Each path below is one point turned by a fixed rotation once a step. After each direction that follows a path, write how fast that rotation turns it, in deg/step (0 if it stays still).
Each turn is a multiple of 5 degrees from 10 to 175, or 0.
Each row of a path follows its step; steps can be skipped.
path 1
step 6: [ 2.15 -1.54  2.82  0.72  2.51 -1.32  0.19  1.83 -2.75  0.60 -1.13  1.21
  2.10  0.77  1.30 -2.54 -1.41  0.09 -0.28  0.32  0.84  2.27 -0.38  0.89
 -1.48  1.94  0.52 -1.49 -1.33  1.73  0.04  0.99  0.63  0.44  1.32 -2.31
  0.84 -1.42 -0.35  1.47 -0.07  3.88  0.00 -0.06 -1.20  0.28 -0.68]
step 11: [-0.30 -1.61 -2.04  1.65  0.23  1.20 -0.65  0.12 -0.33 -1.28  1.73  2.53
  0.94 -0.68 -1.72 -1.16  0.45  0.57  0.47 -0.33 -1.41  0.88  1.91  3.50
  2.20 -1.16  1.00 -0.52  0.65  3.53  0.72 -0.28  0.21 -1.44 -0.11  2.31
 -0.74 -0.86 -0.43  0.81  0.92  2.30  0.78  0.18 -0.99 -3.11  2.99]
step 17: [ 0.69 -0.52 -0.66  1.78 -0.77  0.55  1.26 -1.75  0.60  0.68 -1.60  2.31
  1.23  1.97  1.82 -2.89  0.22 -1.03 -3.72  0.09  0.14  0.35  3.41  2.11
  0.76  0.82  1.92  1.07 -1.90 -1.00 -0.29  1.51 -0.56  1.57  0.18 -1.20
  0.54  0.10 -0.52  1.63 -1.28  3.11 -1.62 -0.75 -0.83  1.31 -0.07]
step 19: [ 0.34  0.76 -1.53 -0.73  0.92  0.34 -1.50  1.04  1.18  2.00 -1.01  2.30
 -1.30  1.36  1.49 -1.76  1.64 -1.68 -0.57  2.08  1.02  1.61  1.99  1.06
 -0.19 -1.70  0.57 -2.96 -1.61 -1.36 -0.70  0.77  0.64  3.44 -0.22  0.42
  0.06  0.22 -1.60  1.34  0.81  0.60  0.14 -3.07  0.21 -1.50  3.22]
step 27: [ 0.11 -0.50  1.25  1.46  2.75  1.34  1.24 -0.67  0.42 -2.54 -0.59  0.15
  0.54 -0.19 -1.93 -1.76 -0.04  1.87 -1.93 -2.53  0.31  0.72  1.16  3.14
  1.07 -0.04  1.75 -1.15 -1.81 -1.54 -0.83 -0.91  0.89  3.12  1.26 -0.72
 -0.55 -1.97 -1.34  1.29  0.06 -1.18  2.42  1.38 -1.33 -2.11  0.87]
step 32: [-1.50 -2.11 -1.76 -0.71 -1.63  4.06 -0.19  0.12  0.33  0.43 -0.14 -1.33
 -0.53  2.94 -1.54 -0.67  2.21  0.02 -0.40 -2.46 -0.78  1.22  1.64  0.31
 -1.03 -0.46 -2.34 -0.63 -2.18  1.50 -1.69  0.08  1.09 -0.55  0.91  0.36
  1.82  1.55 -1.37  0.73 -2.71  2.74 -0.58  0.57 -1.03  0.54  0.95]
step 35: [-0.63 -3.23  0.43  1.43 -0.15  1.08 -0.17  1.01  3.33  0.17  1.36  0.50
  0.19  0.94 -0.48 -1.46 -0.97 -3.35 -0.68  0.86  0.71  1.86  0.11 -0.02
  0.37  0.46  2.56  0.00 -3.35 -0.25  0.67  3.47 -0.54  0.77  1.38 -1.19
 -1.31 -0.68 -1.24 -0.18 -2.83  1.66  0.67 -1.13 -1.40  0.98  1.25]
step 41: [-0.37 -2.74 -1.35 -1.82 -0.30  2.94 -0.58 -0.40 -0.39 -1.15 -2.14  1.30
 -0.69  2.33 -2.08  0.48  3.23  0.31  0.90 -1.41 -0.28  0.28  0.71  1.06
 -0.67 -0.34  0.24 -1.00 -2.72  2.35 -1.64 -1.91  0.82 -0.11  1.66  2.61
 -1.10  1.60 -0.80  0.96 -0.22  2.01  0.12 -1.50 -1.57 -0.76  1.73]
step 44: [ 0.81 -0.38 -0.28  0.68 -1.23  0.98 -0.68  0.49  3.87 -0.57  0.92  0.45
 -2.06  1.82 -1.37 -1.48  0.21 -2.34  0.36  1.44  0.75  1.85  0.45  1.63
  1.11  0.61  2.36 -0.94 -2.35 -0.44  0.76  0.15  0.30 -0.54  3.03 -2.86
 -0.84 -0.67 -1.57  1.18 -1.37  3.62 -0.63 -0.54  0.38 -1.56  0.98]
[-0.33 -0.16 -0.73 -0.30 -0.43 -0.54 -0.56  1.03 -0.09 -0.39 -0.22  0.10
  0.16  0.50 -0.37  0.61 -0.71 -0.67  0.49 -0.03 -0.36 -0.93 -0.14 -0.20
 -0.16 -0.94  0.68 -0.21 -0.17 -0.79  0.09  0.01 -0.35  0.32  0.12 -0.88
  0.03  0.25  0.27 -0.05  0.43 -0.08  0.23 -0.69 -0.23  0.12  0.13] : 70
[-0.37  0.04 -0.60  0.14  0.11 -0.03  0.16 -0.59  0.06 -0.34  0.36  0.43
 -0.26 -0.90  0.23 -0.85 -0.59  0.00 -0.89 -0.20 -0.29 -1.11  0.10  0.31
  0.04 -0.32  0.43 -0.08  0.70  0.49 -0.54 -0.23  0.48 -0.30 -0.47 -0.58
  0.20  0.15  0.45  0.51 -0.06 -0.37  0.39  0.74 -0.78  0.27 -0.04] : 115
[ 0.11 -0.28  0.09  0.02  0.92  0.09 -0.11  0.05 -0.08 -0.25 -1.12  0.88
  0.35  0.10  0.96  0.42 -0.23  0.61 -0.47  0.43  0.77 -0.30  0.34  0.37
  0.01  0.36 -0.50  0.10  0.05 -1.08 -0.41  0.06 -0.31  0.46  0.03  0.56
  0.43  0.69  0.49  0.18  0.44 -0.03  0.41  0.01 -0.34 -0.20  0.22] : 35
[ 0.38 -0.70 -0.33  0.08 -0.02  0.82  0.25  0.10  0.58 -0.54  0.37 -0.77
 -0.32 -0.76  0.05  0.60  0.01  0.16  0.33 -0.37  0.57 -0.28 -0.16  0.01
 -0.97 -0.21  0.09 -0.73 -0.16 -0.51 -0.49  0.80  0.62  0.62 -0.43  0.30
 -0.44  0.26 -0.41 -0.72 -0.51 -0.01  0.32  0.40  0.09  0.19  0.25] : 130
[ 0.53 -0.11 -0.05 -0.70 -0.11  0.08  0.06  0.15 -0.41 -0.32  0.70  0.43
  0.41 -0.40  0.94 -0.22 -1.25 -0.02 -0.34  0.01 -0.10  0.58 -0.40  0.07
  0.00  0.32  1.05  0.33  0.61 -0.37  0.16  0.26 -0.52 -0.28 -0.12  0.01
 -0.19  0.18 -0.90  0.05 -0.28  0.77 -0.13 -0.17  0.64 -0.62 -0.07] : 160
[-0.17  0.04 -0.04  0.35 -1.35 -0.10 -0.65 -0.21  0.06 -1.01  0.33  0.14
  0.75  0.03  0.23 -0.26  0.18  0.09  0.39 -0.59  0.77 -0.39 -0.19  0.44
 -0.13  0.59 -0.03  0.15 -1.21 -0.04  0.03  0.23 -0.41 -0.55  0.06  0.38
  0.12 -0.34  0.35  0.41 -0.28  0.29 -0.10  0.29 -0.71 -0.47 -0.43] : 120
[ 0.23  0.26 -0.29  0.70 -0.10  0.94  0.75 -0.16 -0.47  0.54  0.09  0.17
  0.02  0.38 -0.47 -0.40 -0.71 -0.92  0.18 -0.64 -0.01 -0.47 -0.35 -0.17
 -0.11  0.64 -0.22 -0.33  0.45 -0.16 -0.37 -0.18 -0.55 -0.12 -0.22  0.80
 -0.02  0.08  0.74 -0.61  0.07  0.01 -0.65 -0.62 -0.30 -0.39  0.73] : 170
[ 0.43  0.24 -0.94 -0.60  0.50 -0.42 -0.89  0.14 -0.54 -0.37 -0.11 -0.27
  0.52  0.23 -0.38 -0.23  0.14 -0.69 -0.22 -0.35  0.76  1.00 -0.27  0.18
 -0.01 -0.12 -0.84 -0.35  0.52  0.44 -0.98 -0.30 -0.18  0.29 -0.44 -0.12
 -0.29  0.04 -0.58 -0.01 -0.17 -0.42 -0.04 -0.07 -0.60 -0.07 -0.35] : 80
